-1.422,0.271,-0.498,-1.650,-2.284,-2.028,1.110,-0.819 -> tabo
0.271,-1.422,-1.652,-5.862,-8.272,-7.079,3.629,-2.910 -> gos
-0.298,0.062,-0.069,-0.458,-0.660,-0.539,0.320,-0.237 -> dugo
rev: -0.069,0.062 | dugo
find: 0.271,-1.422,-1.652,-5.862,-8.272,-7.079,3.629,-2.910 | gos
rev: 0.062,-0.298 | dugo
find: -1.422,0.271,-0.498,-1.650,-2.284,-2.028,1.110,-0.819 | tabo
rev: -8.272,-5.862 | gos

4.663,-4.334,1.059,0.633,1.445,-6.160,-4.005,-0.566,-2.954  dugo
-2.723,-3.618,-1.002,-0.964,-1.502,-7.240,0.965,-0.059,-4.420  nosa
0.962,-0.059,-4.006,-1.021,-1.544,2.871,3.003,-0.226,1.539  tabo
rev: 0.633,1.059,-4.334,4.663 | dugo
rev: -4.005,-6.160,1.445 | dugo
rev: -0.226,3.003,2.871 | tabo
rev: -0.059,0.965 | nosa

5.211,-0.750,1.735,1.534 : Sefir
5.211,1.534,-0.750,1.735 : goga
0.958,0.884,-5.916,-0.346 : dobi
rev: -0.750,5.211 | Sefir
rev: 1.534,1.735,-0.750 | Sefir
rev: -0.750,1.534 | goga
rev: -0.346,-5.916 | dobi
rev: 1.735,-0.750,1.534 | goga

-0.025,-0.526,0.505,1.680,-0.196,0.126,-1.337,0.352,0.982,0.498,0.119,-0.683,0.625,0.115,0.158,-0.483,-0.278,1.922,0.266,-0.423,-0.948,0.162,1.119,0.583,-1.024,-0.145,-0.723,0.572,0.270,-0.513,0.386,-0.438,-1.436,-0.165,-0.245  kofo
-0.181,-1.988,1.999,5.141,-0.654,0.684,-3.634,0.649,2.985,1.527,0.773,-1.940,1.296,-0.617,0.241,-1.305,-1.565,5.695,0.170,-1.565,-3.280,0.467,4.036,2.022,-2.962,0.962,-1.839,1.365,1.676,-1.498,1.186,-1.320,-4.240,-0.915,-1.163  kas
0.174,0.721,-1.096,-2.542,-0.049,-0.421,1.510,-0.347,-1.192,-0.523,-0.329,0.822,-0.712,0.490,0.117,0.604,0.726,-2.481,0.040,0.633,1.412,-0.279,-1.812,-0.741,1.233,-0.344,0.814,-0.556,-0.853,0.646,-0.398,0.431,1.895,0.369,0.779  gos
-0.111,-2.210,2.443,6.158,-0.626,0.691,-4.481,0.754,3.484,1.697,0.775,-2.146,1.739,-0.758,0.455,-1.434,-1.571,6.908,0.696,-1.771,-3.714,0.489,4.681,2.191,-3.606,0.997,-2.135,1.200,2.042,-1.816,1.225,-1.315,-4.955,-0.965,-1.353  goga
0.983,0.498,0.119,-0.683,-0.144,0.094,-0.323,0.007,-0.179,-0.045,-0.069,-0.037,-0.068,0.161,0.106,0.058,0.131,0.114,0.237,0.045,-0.421,0.140,-0.191,-0.005,-0.229,-0.091,0.120,0.082,-0.033,-0.079,-0.068,-0.026,-0.154,0.113,0.124  nosa
-0.122,-0.271,0.302,0.476,-0.274,0.164,-0.693,0.127,0.262,0.145,-0.184,-0.195,0.165,0.203,0.222,-0.471,-0.146,0.731,0.287,-0.185,-0.456,0.094,0.307,0.428,-0.685,-0.084,-0.299,0.090,0.076,-0.066,0.090,-0.175,-0.487,-0.226,0.033  dugo
-0.741,1.233,-0.344,0.816,-0.556,0.684,-3.634,0.649,2.985,1.527,0.773,-1.940,1.296,-0.617,0.241,-1.305,-1.565,5.695,0.170,-1.565,-3.280,0.467,4.036,2.022,-2.962,0.962,-1.839,1.365,1.676,-1.498,1.186,-1.320,-4.240,-0.915,-1.163  nukop
0.193,0.570,-0.782,-2.087,-0.068,-0.147,1.112,-0.094,-1.467,-0.499,-0.151,0.705,-0.566,0.564,0.002,0.492,0.734,-2.005,0.033,0.422,0.957,-0.070,-1.815,-0.635,1.002,-0.426,0.612,-0.532,-0.709,0.567,-0.202,0.357,1.511,0.254,0.745  Sefir
find: -0.741,1.233,-0.344,0.816,-0.556,0.684,-3.634,0.649,2.985,1.527,0.773,-1.940,1.296,-0.617,0.241,-1.305,-1.565,5.695,0.170,-1.565,-3.280,0.467,4.036,2.022,-2.962,0.962,-1.839,1.365,1.676,-1.498,1.186,-1.320,-4.240,-0.915,-1.163 | nukop
rev: -0.556,0.814,-0.344,1.233,-0.741 | gos
rev: -0.683,0.119,0.498,0.982 | kofo
rev: 0.040,-2.481,0.726,0.604,0.117,0.490,-0.712,0.822 | gos

0.609,-0.214,0.825,-0.511,-1.130,-1.650,-1.857,-0.361,-0.964,-1.180,-1.510,0.031,-0.800  nukop
-0.967,-1.180,-1.510,0.031,-0.800,-1.650,-1.857,-1.293,-0.964,-1.180,-1.510,0.031,-0.800  gos
0.609,-0.214,0.825,-0.511,-1.130,-1.650,-1.857,-1.293,-0.964,0.925,1.357,1.527,1.236  nosa
rev: -0.800,0.031,-1.510,-1.180,-0.964,-1.293,-1.857,-1.650,-0.800,0.031,-1.510,-1.180 | gos
find: 0.609,-0.214,0.825,-0.511,-1.130,-1.650,-1.857,-0.361,-0.964,-1.180,-1.510,0.031,-0.800 | nukop

-7.468,7.433,7.028,7.318,6.744,4.989,3.077 -> fur
-7.166,6.897,-7.468,7.434,7.028,7.318,6.744 -> dugo
-4.042,5.906,-3.183,6.996,7.028,7.318,7.855 -> gos
rev: 7.434,-7.468,6.897,-7.166 | dugo
find: -7.166,6.897,-7.468,7.434,7.028,7.318,6.744 | dugo
rev: -7.468,6.897,-7.166 | dugo
find: -7.468,7.433,7.028,7.318,6.744,4.989,3.077 | fur
rev: 6.744,7.318,7.028,7.434,-7.468 | dugo
rev: 7.855,7.318,7.028,6.996,-3.183,5.906 | gos

-3.432,-3.731,3.122,-0.131 = kofo
-3.432,-3.731,-2.048,3.122 = dugo
5.117,-1.817,-2.190,-2.107 = Kadi
-3.909,0.446,2.695,0.895 = dobi
-3.909,0.446,3.122,-2.048 = kas
find: -3.909,0.446,3.122,-2.048 | kas
find: -3.432,-3.731,-2.048,3.122 | dugo
rev: 0.895,2.695,0.446 | dobi
rev: 2.695,0.446,-3.909 | dobi
rev: -1.817,5.117 | Kadi

